One turning vector, and how many steps it has turned:
The counts run from 0 to 112.
[ 81 135 116 172 111 161 120  67 127 172 124 134 102 111 146 137 111 164
  99 145 118 148 157 130 121 117 124 102 106 101  76  96 156  84 114  98
 139  57 100 128 134 114 160  79 113 138 123 130 158 170 113 121 127 169
 143 140 105  86 118 127 162  87  92 149 118 167 116 102 134 142 134  81
 127 120]	83
[103 115 147 158 171 153 125  62 139 179 140 167 130  97 142 128 125 128
 151 145 127 137 145 130 134 135 121  96  91  99 122  72 149  95 120 101
 127  92  87  90 110 101 161  86  91  90 151 126 135 125 119 136 135 160
 139 146 103 117  92 144 143 107 128 181 131 148 136  52 153 122 159 137
 124 117]	16
[100 145 126 159 126 161 140  64 124 149 151 155  97 130 142 139 114 145
 114 139 169 160 135 120 120 124 114 110  80 101  73  78 114 101 104 105
 137  46  84 112 137 117 149  94 119 131 113 146 134 172  97 127  98 164
 144 141 103  95 117 137 144  78 117 139 131 155 143 106 165 133 128 112
 145 136]	93
[107 111 127 184 160 147 118  71 155 146 132 146  96 112 130 117 122 140
 138 110 148 149 145  98 138 128  94 100 113 108 122  76 161 105  99  92
 142 103  67  88  89 101 137  93  61 112 146 112 144 162  87 133 157 170
 134 133 121 108 100 126 139 114 122 170 148 130 131  90 109 105 139 109
 124 149]	65
[103 132 132 154 128 149 120  56 129 170 150 161 114 117 122 126 102 154
 122 130 135 152 156 151 115 128 121 120  78 104  92  79 139  84 115 105
 119  63 103 114 126 109 157  87  86 143 132 142 152 166  87 108 135 175
 145 146 122 100 105 124 151  89  91 138 128 164 130  85 165 111 130  77
 153 130]	91
[109 131 152 167 155 159 128  64 117 159 120 148 128 115 138 143 121 149
  87 132 100 136 150 121 104  97 111 100 108 128  86  86 147  76 109 106
 127  70 105 119  93 149 166  88 121 137 142 134 173 155 110 110 137 165
 138 148  93 104 100 149 156  97  96 160 130 169 147  90 145 162 152 124
 124 116]	37
[ 92 127 148 180 163 168 124  65 130 147 114 124 114 119 143 139 134 117
 116 149 103 154 143 112 116 106 104  91 118 130  85  82 160  92 110 110
 145  72  79 109 115 128 151  70 102  95 140 118 151 160 134 131 136 150
 147 137  93 108 107 139 153  95 109 170 134 145 138  63 120 153 152 128
 119  92]	28
[102 106 118 160 128 155 137  68 136 166 142 177 106 102 158 146 143 150
 144 131 147 156 144 105 131 141 101 122  85  90 106  90 117  79 115 110
 126  84  60 125 125  96 167  75 110 123 124 137 118 152 109 117 125 167
 148 139  96 123 108 135 162 113 118 142 118 147 155  82 151 119 117 129
 134  99]	104
[105 107 125 142 120 136 128  51 128 173 160 181 118 113 132 142 117 163
 122 135 156 147 156 140 126 129 122 126  67  97  98  80 124  76 114 112
 125  64  91 121 124 110 162 100 106 144 125 132 139 153  96 115 132 171
 138 150 115 112 112 136 143  93 108 137 129 156 142  90 169 118 117  99
 152 134]	96
[100 116 131 163 127 137 134  60 128 172 148 168 122 109 124 139 123 158
 142 133 131 144 156 142 123 125 124 132  65  99 108  76 128  78 111 123
 111  76 100 117 117  99 170  88  87 141 136 150 124 166  87 108 131 172
 147 140 115 110 104 141 152  99 104 132 137 157 148  77 157 111 123  99
 151 118]	0
[ 82 139 119 184 145 164 126  65 147 135 118 113  90 116 136 128 115 143
 108 140 138 150 140  98 133 124 120  90 126 107  87  81 165 116  97  98
 156  74  82  89 131 114 137  82  83 109 132 119 148 174 102 144 129 156
 137 143 110  94 114 132 154  91 123 173 129 145 107  97 110 135 141 108
 117 136]	73
[ 80  91 113 170 118 143 107  59 153 168 129 135 107  98 122 123 110 165
 114 143 126 157 160 115 137 128 117  98 109 107  94  96 159  87 106 100
 146  89  81 113 120 105 161  86  96 138 108 100 163 166 102 119 167 166
 129 143 134  90 117 127 154 112  96 161 130 137 104  89 110 117 126  80
 127 118]	75
[ 96 108 104 165 122 156 123  69 148 161 125 161  99  99 162 141 135 173
 115 117 153 159 134  75 139 131 104  98 118  88 114  96 151 100 106  79
 150  90  56 102 109 100 163  92 117 105 131 111 144 150 101 134 129 169
 134 138 101  98 105 138 154 116 135 172 118 139 127 108 123 131 132 124
 114 141]	63
[ 86 113 143 153 147 157 127  69 133 163 137 145 132 109 148 152 142 140
 107 157 152 157 146 108 139 118 123  89  99 109  98  85 149  85 101 107
 156  66  69 112 122 123 158  83 125  77 118 114 138 130 130 136 130 147
 120 165 100 110 107 150 135  87 129 175 126 137 124  67 133 139 136 147
 122 118]	22
[ 84 100 146 150 150 143 118  57 134 171 132 142 142 108 135 144 134 141
  89 148 139 145 158 121 130 123 124  88  92 122 104  86 149  75 102 118
 154  75  82 119 113 136 159  87 121  93 118 104 150 135 118 123 159 152
 114 173 122 107 112 151 135  85 118 181 133 132 130  61 126 131 146 143
 129 119]	26
[103 119 148 171 139 163 124  68 127 160 115 130 114 114 146 142 132 132
  97 146  93 154 150 120 106 104 101  87 105 125  83  95 160  82 111 109
 137  72  93 127 112 135 164  62 122 119 129 126 164 152 123 115 142 159
 142 143 100 103 104 133 156 102  96 157 128 159 147  74 126 158 140 127
 120  93]	33
[ 95 125 141 147 151 132 140  64 134 165 163 169 128 113 134 147 133 148
 133 146 174 145 151 122 141 136 132 116  67 101 117  63 126  96 104 115
 130  58  79 100 113 112 153 110 107 111 132 144 114 150  86 139 111 165
 134 153 119 118 105 152 128  85 138 158 142 134 136  73 164 114 135 131
 144 145]	6
[ 98 133 169 166 169 146 127  63 123 152 124 140 130 133 124 134 114 127
  94 141 115 136 152 136 117 103 112  92  99 147  91  76 157  75 106 122
 132  67 113 109  85 154 144  97 101 127 144 132 159 163  97 113 144 157
 137 150 123 108 104 148 134  86 106 162 149 146 143  78 130 150 150 123
 138 127]	36
[ 91 109 129 160 150 148 119  53 138 177 136 153 142  92 144 143 140 155
 135 137 146 137 147 119 137 131 132 114  89  85 120  83 146  82 118 108
 124  91  83 110 126 105 171  80 100 102 133 127 133 139 118 124 132 164
 138 152  86 124 110 159 155 107 121 173 127 143 132  66 153 123 153 137
 133 116]	112
[ 83 116 112 175 118 161 118  65 153 162 113 132 100 106 135 128 116 159
 110 148 107 157 155 114 121 121 116 105 116 109  82 103 162  90 106 104
 143  74  93 115 128 108 154  74  98 140 121 109 152 171 109 121 154 158
 140 135 118  86 132 115 158  99  94 152 125 152 116 104 114 128 119  73
 120 114]	79
[ 89 117 164 165 163 135 122  61 131 150 131 128 139 127 122 141 129 130
  89 156 137 148 155 126 129 112 124  88  98 130  94  76 155  78  95 122
 150  63  91 109 105 151 147  99 104 108 127 120 156 146 112 122 151 151
 126 165 122 100 107 143 132  85 113 176 145 129 136  68 124 135 143 131
 140 134]	31
[104  98 146 176 135 156 128  66 144 160 118 139 112 117 128 139 140 130
 114 151  99 162 150 119 115 114 102  87 110 124  89  85 161  68 116 115
 141  84  77 130 114 129 162  61 106 108 131 109 152 151 131 115 170 159
 147 141 112 102 107 131 144 107  94 159 132 136 148  61 117 144 127 122
 126  76]	29
[ 95 139 126 155 126 160 121  60 127 167 135 143 118 111 132 142 104 156
 114 138 128 139 150 143 113 118 122 111  87 103  75  90 145  84 118 100
 128  61 106 122 128 112 168  88  97 152 127 136 163 161  99 122 125 167
 142 140 109  95 110 135 163  86  91 153 124 177 123  98 158 135 141  82
 142 132]	87
[ 90 142 136 162 141 158 126  57 130 155 142 144 111 121 117 125  94 139
 129 143 130 144 163 156 119 121 121 106  89 117  79  83 148  93 107 110
 126  62 114 100 122 119 146  91  85 148 137 140 155 174  90 117 131 162
 139 142 133  89 109 130 148  85 102 143 146 159 120  85 139 123 139  79
 149 138]	86
[111 126 144 155 136 150 139  66 115 150 141 181 119 127 154 155 121 169
  88 113 150 151 146  93 119 109 105 107  96 116  94  83 134  77 105 103
 135  60  88 119  80 143 152 103 137 135 133 152 142 157  78 122 128 166
 134 149 101 103 101 150 138  84 129 159 127 146 148 105 153 153 133 130
 132 157]	47
[ 84 112 111 195 132 163 112  65 157 159 118 123  88 109 139 123 122 151
 128 146 110 156 155 104 125 122 110  99 127 108  96  92 164 103 110  94
 143  86  81 103 119 105 159  75  76 121 134 114 153 178 103 135 151 164
 146 130 114  94 114 120 161 112 111 155 135 151 120  94 106 126 133  89
 117 113]	74
[116 123 131 158 127 151 135  54 129 164 144 171 101 116 127 128 120 143
 145 130 133 147 160 148 115 127 104 121  74 102  98  79 126  74 119 113
 115  80  90 123 126  95 160  86  88 146 143 145 133 169 101 106 134 169
 154 127 128 113 106 126 154 104 100 122 127 155 149  90 150 113 117  92
 152 114]	95
[124 100 132 174 128 155 139  80 132 161 131 182  92 116 154 130 134 171
 133 107 126 153 147  90 123 122  82 112 101 105 115  88 143  79 115  89
 130  99  65 120  82 100 145  88 113 135 144 128 143 164  88 111 146 180
 147 116 109 113  90 130 146 119 115 147 122 140 157  97 130 128 125 116
 119 126]	54
[ 85 141 114 178 143 178 112  63 136 152 106 118  99 112 136 127 110 141
 120 145 118 144 149 120 123 117 115  99 115 115  82  93 159 111 110  95
 141  65  97 103 129 114 156  82  88 126 131 123 157 169 105 132 125 156
 144 130 105  91 119 127 168 100  94 157 131 162 106 101 123 139 148  94
 118 115]	78
[ 93 106 132 164 134 164 142  74 153 160 140 150 105 110 151 145 147 136
 129 152 150 167 134  91 132 130 116  92 100 109 103  88 146  89 109 108
 155  70  57 109 124 109 153  79 122  75 122 119 118 139 126 151 129 145
 137 148 111 113 109 136 142  95 128 165 117 130 143  75 133 133 127 155
 128 115]	18
[ 93 132 108 153 105 162 122  54 127 161 133 150 106 116 142 143 116 164
  98 143 149 161 149 112 115 118 113 104  90 100  78  93 130  83 101 110
 146  43  89 126 136 120 160  81 125 141 109 132 147 160  98 126 112 160
 142 146 102  89 127 129 152  75 104 133 119 165 131 104 156 138 115  99
 137 132]	88
[119 114 152 172 136 147 135  67 124 159 137 175 123 136 135 132 125 151
 113 116 100 148 160 127 107 108  96 107  96 131 103  77 144  76 102 103
 111  85  94 119  79 124 145  91  92 148 144 134 157 170  85 106 157 178
 152 131 128 106  87 137 134 104  99 143 146 145 168  88 144 135 137 111
 130 117]	45
[ 97  90 156 160 141 148 123  59 147 180 131 137 133 104 129 136 133 131
 122 146 110 155 157 131 115 118 114  93  94 117 106  85 161  69 113 113
 138  94  77 133 113 116 162  80 101  98 127 102 153 141 134 119 168 157
 130 151 123 109 111 138 143 108 100 175 131 135 141  50 127 129 136 119
 124  96]	25
